In the rows, zero is written as 128.
One turn moves each row of this set onto another row. After a few examples, where does it send each row asked below?
Toso: [180 126 110 143 157 174 163 162 134 133 166 146  98 123 121 104]
sur: [150 122  98 150 143 165 175 125 145 144 148 123  98 140 159  86]
nez: [164 138 123  98 120 150 156 153 117 157 117 132  89  90 145  85]
dat: [151 110 126 100 152 173 157 128 113 127 160 136  93 117 102 123]
zakek: [194 156 122 117 128 158 173 138 112 148 123 143 122 101 132  88]
nub: [129 123 101 123 147 177 171 105 122 109 156 137 127 117 157 134]
tapi: [142 133 151 146 150 152 143 150 166 145 128 128 134 128 163 127]
pufo: [142 139 123 140 147 125 147 159 159 142 154 103 104 122 133 142]
mut: [143 114 144  95 149 141 161 135  96 165 133 131 100 119 154 156]
lired: [124 130 115 131 125 191 159 123 121 166 137 154 127 139 154 100]
ramil: [130 153  88 131 131 130 134 126 118 152 105 111 108 118 154 108]
lera: [167 122 110 115 157 164 120 137 140 135 151 131 133 114 163  82]
pas: [158 134 131 146 148 153 189 141 111 165 131 145 124 133 180 145]
zod: [126 119 102 106 146 175 129 128  91 161 144 133 114 108 127  98]
guv: [152 129 138 120 129 171 199 133 113 130 118 127 103  81 134 112]
Numit: [155 161 119 120 103 164 195 138 107 158 131 139 113 102 125 115]
bivun: [118 143 143 108 120 162 148 130 124 139 109 140 110 119 121 152]
tep: [166 131 130 132 154 136 163 120 149 105 113 111  97 122 133 124]
mita: [138 131 138 134 131 188 165 144 147 142 171 123 143 113 126 125]
nol: [135 137 119 145 168 150 132 122 122 142 120 124 158 113 165 123]
Piva: [140 145 112 106 155 135 131 106 111 132 133 141 137 131 140 152]
Luvol: [161 166 115 161 135 165 161 149 134 134 112 161 131 131 147 131]
liril: [143 149 105 121 151 133 132 160 121 133 153 147 108 117 129 164]
dur: [157 136 102 112 129 151 185 129 109 128 113 142  84  95 163 101]
fum: [124 111 101 105 137 156 140 146 144 129 163 122  85 108 159 117]
riza: [163 146 124 133 155 149 123 170 116 139 122 123 118  89 109 119]
fegag: [154 139 114 122 145 133 151 136  90 193 132 120 125 124 166 124]
bugu: [158 156  92 113 126 163 134 143 123 153 177 147 136 130 130 117]
vomi: [178 128 140 130 163 144 165 166  98 165 150 126 119 105 132 147]
Fiz: [188 119 132 128 166 124 172 140 125 154 137 113  99 129 167 125]

nub goes to fum
nez goes to zakek
Now these:
sur goes to zod
pufo goes to nol
pas goes to mut
tep goes to ramil

One turn moves each row of this set onto another row. After a few examples, where does it send each row asked below?
zera: [ 95 128 139 175 154 118 199  88 124 174 157 169  87 110 181 156 145  94
 130]
ruban: [ 73 119 130 155 101 105 139  95 148 202 161 195 120 125 200 135 180 122
 126]
kuf: [ 70 146 138 160 128  93 146 139 130 178 158 188 118 118 225 138 164  93
 121]
paf: [109 120 144 178 143 111 174  75 123 179 144 159  90 121 189 144 152  83
 120]
memiv: [121 127 163 182 124 119 134 112 157 180 141 151  59 111 155 144 136 136
 119]
rimug: [ 97 156 128 141 126 124 136 100 139 124 160 183 120 106 190 135 149 132
 141]
kison: [ 83  96 137 159 130 125 111 115 119 193 163 188  58 128 163 165 145 132
 113]
Fil: [102 168 159 157 121 128 124 136 149 194 141 164  82 116 180 143 127 120
 168]
nor: [ 82 136 144 150 116 124 122 140 167 209 163 180  92 103 198 137 178 155
 126]
Para: [ 98 148 143 161 132 147 139 138 138 150 187 167 109 100 194 155 163 140
 157]
lovi: [ 88 146 133 146 130 135 105 121 151 212 142 190  80 142 175 155 166 145
 150]
gem: [ 77 106 125 147 154 142 162  98 123 200 173 190  64 107 170 168 155 137
 128]
Dapi: [ 87  93 134 143 138 138 133  90 115 209 167 179  62 110 174 156 147 127
 125]
Naze: [ 76 146 125 153 104 141 140 112 136 142 185 175 115  95 194 148 162 118
 142]
lezes: [ 60 156 119 154  90 128 120 103 153 199 144 184  87 125 185 146 167 100
 131]
bep: [ 80 155 135 180 128 118 142 124 131 196 146 179 105 150 201 161 173  81
 147]
sibo: [103 141 143 155 144 138 173  98 161 180 149 160  57  83 163 143 138 143
 124]
pebi: [101 135 144 143 182 115 140 130 107 168 142 173  62 109 200 147 127 107
 113]
zofos: [ 97 143 120 144 134 137 127 100 148 145 164 190 115 121 184 146 182 158
 137]
Digog: [122 137 153 160 146 133 147 102 161 188 136 146  55  93 173 133 149 140
 114]
baran: [115 155 161 165 144  89 152 128 152 174 136 174 121 123 208 124 154 126
 138]
sogom: [ 97 177 138 152 143 101 126 118 139 168 115 185  99 144 193 138 140 102
 142]
ged: [ 66 142 110 155 147 128 174  97 148 171 149 181  63 101 185 153 175 109
  87]
Sapi: [ 95 145 134 142 190 119 165 122 122 161 142 185  64 107 185 153 133 127
 116]
zodof: [ 98 136 159 133 129 104 122 132 139 189 154 188 102 104 195 126 124 149
 151]
buzis: [ 76 131 127 183 115 117 132 115 152 174 145 167  59 120 178 153 177 102
  77]
daguk: [100 140 147 164 160 101 123 143 122 153 134 176  60 124 183 150 129 110
  99]
nefi: [103 111 148 194 131  99 152  98 116 172 150 170  88 140 174 157 144  86
 118]
Gatek: [ 73 134 117 160 143 130 145 110 142 185 148 168  58 107 200 150 186 100
  77]
vig: [100 148 129 168 149 135 145 123 136 143 173 179 124 127 201 158 189 133
 142]

buzis goes to daguk
ruban goes to baran
lovi goes to bep
Now these:
Naze goes to rimug
paf goes to Digog
gem goes to zera

